The rows of T fall into 3 groups, which share some directions, and each row is roughly a mix of its group's hidden directions.
T:
7  25  13  18  18  41  -41  20  -41  5  -26  16
29  -47  17  4  -5  10  -7  13  0  22  7  -60
-9  -8  -7  19  -39  -40  -3  -14  16  32  51  2
16  -17  4  -9  -66  -15  28  2  -7  2  1  -42
-4  -21  -36  38  -57  13  -1  7  -1  2  23  25
10  -61  -16  3  -26  11  -20  43  21  -4  -13  8
4  -11  59  24  -31  -22  8  -7  -14  21  28  25
10  42  -11  -16  23  30  -31  22  -16  11  -48  1
11  -7  -39  -22  19  51  -17  21  -24  26  -6  -25
16  -34  54  -10  46  9  -21  -1  -25  0  -12  1
-24  -14  11  -35  12  -15  27  -10  66  -8  7  11
-1  63  -19  14  11  25  -45  -8  -9  5  -17  5
-20  21  -18  -29  11  -38  9  -52  29  10  23  8
-43  -1  -25  13  -29  23  2  8  13  -33  38  31
9  76  -2  21  -17  18  2  -5  -5  18  -14  -16
-13  -33  -8  -33  -8  -28  16  27  36  16  -5  45
8  28  10  36  3  9  -26  -32  -45  19  28  -24
31  -34  -14  -7  -47  -33  -8  18  1  40  6  11
25  -1  40  24  -30  5  34  -29  13  -28  21  -26
17  -35  -34  -39  7  -13  -2  -4  39  39  11  -14
23  -9  16  -2  22  34  -33  44  -34  17  -25  15
-9  9  -23  67  -16  25  9  4  -23  21  17  17
8  19  32  -34  37  -36  4  16  20  18  -34  19
28  -23  6  -38  49  7  -19  27  12  13  -33  8
-7  34  65  -15  16  -4  23  -22  13  -16  11  17
-4  21  -3  -1  2  36  -37  9  -55  -15  -3  36
-14  -21  -11  33  -49  12  41  15  37  7  6  -9
30  -9  18  8  22  -8  -16  -8  -71  6  10  22
-7  36  0  -2  34  -11  1  -34  -36  12  9  -49
-8  20  42  15  35  39  -25  32  -5  -14  -22  15
27  -15  -12  48  -34  34  -8  30  -18  2  -20  17
24  -28  1  -23  -32  -12  46  7  39  -6  25  -19
19  1  -38  -29  -7  -46  5  -29  17  41  -7  -9
11  -22  -25  -6  -62  -41  16  -7  14  -20  7  8
0  -46  -3  -4  -8  -22  10  -13  29  36  51  -6
-23  8  -15  -17  -15  -43  -14  12  30  13  20  53
-4  -59  -3  -2  24  1  -18  27  3  12  -46  -22
-34  8  -19  3  -48  25  -12  -4  4  -18  51  16
0  16  -5  0  -41  37  51  8  18  11  30  -21
17  -48  18  55  -16  10  -9  8  6  23  21  -16
37  -32  20  34  -21  26  21  22  22  0  -34  11
42  -61  -18  -9  -8  12  -15  32  -1  14  -11  -7
16  -50  -18  -24  -27  -17  -7  15  40  23  23  7
3  17  -3  56  -20  28  -15  -26  -46  7  9  9
25  38  6  0  33  27  -11  -21  -56  3  -3  -14
-22  -3  -8  -13  -39  -41  27  -21  26  1  44  8
-4  9  -4  -36  63  0  -20  8  -27  19  -22  -18
26  -29  39  28  -30  26  -23  20  -34  9  -13  2
-22  -62  40  -26  -5  4  -4  20  25  -6  8  4
-22  20  -48  21  -8  -7  -22  18  -14  -3  26  49
-10  57  -16  -10  -10  -19  -32  -19  -15  5  23  38
34  0  45  -31  20  19  35  -17  -8  -32  13  -11
-21  17  34  -8  20  -14  -44  28  21  28  -31  20
-1  42  -26  -27  24  8  22  -5  -41  -3  -34  -24
22  13  3  18  4  23  42  -28  -23  5  -14  -55
-27  -19  3  0  11  28  -54  21  -14  -30  26  26
37  -32  -17  -40  1  -42  18  12  5  27  -22  -7
-21  32  28  -8  52  21  -4  -3  -16  2  -43  -10
16  -41  25  -19  27  2  22  -5  0  3  -1  -60
27  -33  11  -29  37  25  -21  -1  -39  -10  -25  -16
-14  1  43  -18  51  -32  19  -29  13  6  17  -6
-4  -2  -11  -45  12  -47  24  -23  45  11  6  0
2  41  -61  -8  -21  -13  -13  16  16  -17  -7  26
-30  52  21  -13  37  23  -4  1  -6  -34  -17  16
-41  36  -14  18  -12  34  -2  -28  -4  -41  23  -4
-15  19  34  -27  51  7  15  -17  0  -29  -2  -36
1  39  18  -12  4  -56  3  -7  33  33  -21  1
-21  25  56  15  26  20  -2  39  24  6  -8  1
-10  -35  31  -25  16  -8  45  -34  3  12  17  -32
5  13  30  -36  27  30  34  16  19  -20  -31  -24
12  -19  19  20  14  24  3  21  9  -61  -39  -10
19  9  -3  12  -33  -37  59  -6  31  1  0  -17
14  19  9  29  1  -22  8  -49  -20  1  23  -49
16  -25  2  6  -32  8  49  7  39  -2  -22  -37
12  45  -25  -17  -19  -22  33  -34  6  3  -2  -39
-30  -2  20  12  -29  1  3  -7  10  -5  48  54
-1  0  -27  33  -51  -17  -5  -35  -12  26  32  -6
10  -27  21  -40  7  -41  29  30  31  20  1  5
24  -54  11  0  -2  23  29  16  6  -12  -48  -3
11  -33  -1  25  -57  11  -28  27  1  10  26  18
-30  22  24  38  -18  18  -4  -12  -30  -40  24  23
15  -20  19  17  27  30  -46  27  -23  -5  -21  32
-16  52  -20  -3  -48  -34  5  -7  26  2  17  -2
25  -5  -24  45  -45  -8  -33  -27  3  -12  -20  3
-53  16  7  27  -16  15  -17  1  9  -20  15  50
-15  6  1  -23  76  -11  -21  -13  -20  -7  8  -2
29  -21  -2  2  -16  -33  14  19  33  49  -17  -29
-4  39  -42  23  -31  -17  24  -14  1  10  26  34
-26  14  7  27  69  13  -15  -13  -22  12  11  -10
20  11  -5  39  38  20  -26  4  -55  6  -9  10
-15  16  -41  -28  -35  -7  26  -8  27  -43  -5  -16
-8  -17  2  -6  -34  -33  -1  -4  54  26  37  12
-16  -32  34  41  41  18  -23  31  0  1  -3  14
-6  3  -70  -18  -11  28  25  -8  13  -7  -11  -22
15  2  -8  -7  37  -27  38  -20  -11  35  -19  -43
-11  55  -4  37  0  28  -19  -23  -35  -17  4  7
-23  -5  15  5  18  62  12  11  -22  21  3  -39
21  -36  28  8  4  -25  -4  22  34  53  6  -2
-13  -66  17  6  -5  21  -10  34  5  28  -16  13
-25  -14  10  -25  42  -26  -33  -10  -13  9  47  -12
2  2  31  -34  -9  -21  -12  34  60  -3  7  -10
-4  44  32  10  21  -30  -28  -37  -18  12  27  -7
-9  -24  51  -44  -5  -5  -29  -13  -6  3  19  34
-4  -24  -10  12  -38  39  -7  32  22  -6  -29  -39
-26  31  -30  -30  24  -33  -16  -15  -8  -7  32  33
-6  35  8  -24  59  -22  -10  -25  -25  8  -7  -20
-1  35  21  41  -48  1  19  -27  13  -8  30  3
25  -2  19  -17  -24  -50  36  -16  40  -3  15  6
-5  23  -50  6  -52  7  21  7  37  -4  -9  -8
10  50  23  37  -16  5  1  -38  -20  7  25  -21
-26  -22  46  17  12  20  -51  13  -6  10  24  -11
1  -10  -28  -39  -35  -27  -10  2  39  31  25  16
-24  -42  37  -22  -9  3  -24  27  38  -10  3  25
-27  -15  -62  18  -7  9  -16  -2  -32  16  31  1
-3  19  52  -31  17  -34  20  -15  28  13  23  -16
-4  -47  23  1  49  33  -8  12  -8  -3  -19  -30
-20  -40  -33  12  -41  23  33  16  26  0  11  11
13  45  -54  -21  -10  -37  -20  6  11  -8  6  15
29  -5  1  37  31  -19  -3  -35  13  20  -38  -32
12  4  29  5  31  37  -36  42  -20  7  -26  19
5  19  -39  35  -52  28  -4  23  18  0  -16  11
14  -3  -18  -10  -38  7  47  -16  16  3  -14  -52
10  2  -45  -8  -46  -42  4  -36  18  8  2  -4
-38  23  -12  -6  43  -25  8  -28  -19  9  36  -23
-1  -3  7  -28  55  0  5  4  -24  37  -42  -11
-21  34  5  3  -7  34  -34  5  -6  -49  -8  36
-10  -5  -51  9  12  44  -15  9  -47  -8  -8  14
-15  -5  -19  -12  -53  -20  -6  -15  26  -30  31  31
17  33  -12  8  27  0  -32  -15  -63  6  5  12
38  -14  -29  48  17  24  21  13  -23  1  -20  24

Here is one row of each group, with its name. Which group are the others in?
-26  -2  -45  0  54  26  -21  11  -14  -11  -6  -23 -> F
10  15  -55  -24  8  -14  -13  -9  -16  -22  47  -20 -> E
-25  3  -12  19  -51  -4  7  -25  6  -45  34  12 -> B

14  42  29  -18  4  -29  41  -39  8  -6  24  1 -> E
-10  9  -13  9  -45  26  7  19  12  -14  17  60 -> E
7  -2  10  9  -37  -18  42  -31  20  -27  45  5 -> E
-14  12  41  55  3  39  -6  -9  13  28  0  12 -> F
-28  15  -26  0  -33  -18  17  -35  27  16  44  -15 -> B
0  15  -21  -60  29  -23  11  -5  33  27  -12  -6 -> B
-1  17  -10  -7  -22  -64  7  -6  35  30  2  25 -> E
-10  41  -4  8  -48  -41  22  -18  6  13  30  -3 -> F
-22  43  -11  -3  -20  31  50  10  22  21  -1  -20 -> E
12  14  -51  4  -51  31  -18  11  -11  -4  -10  24 -> F
29  10  -18  5  24  38  21  -22  -5  3  -39  -45 -> F
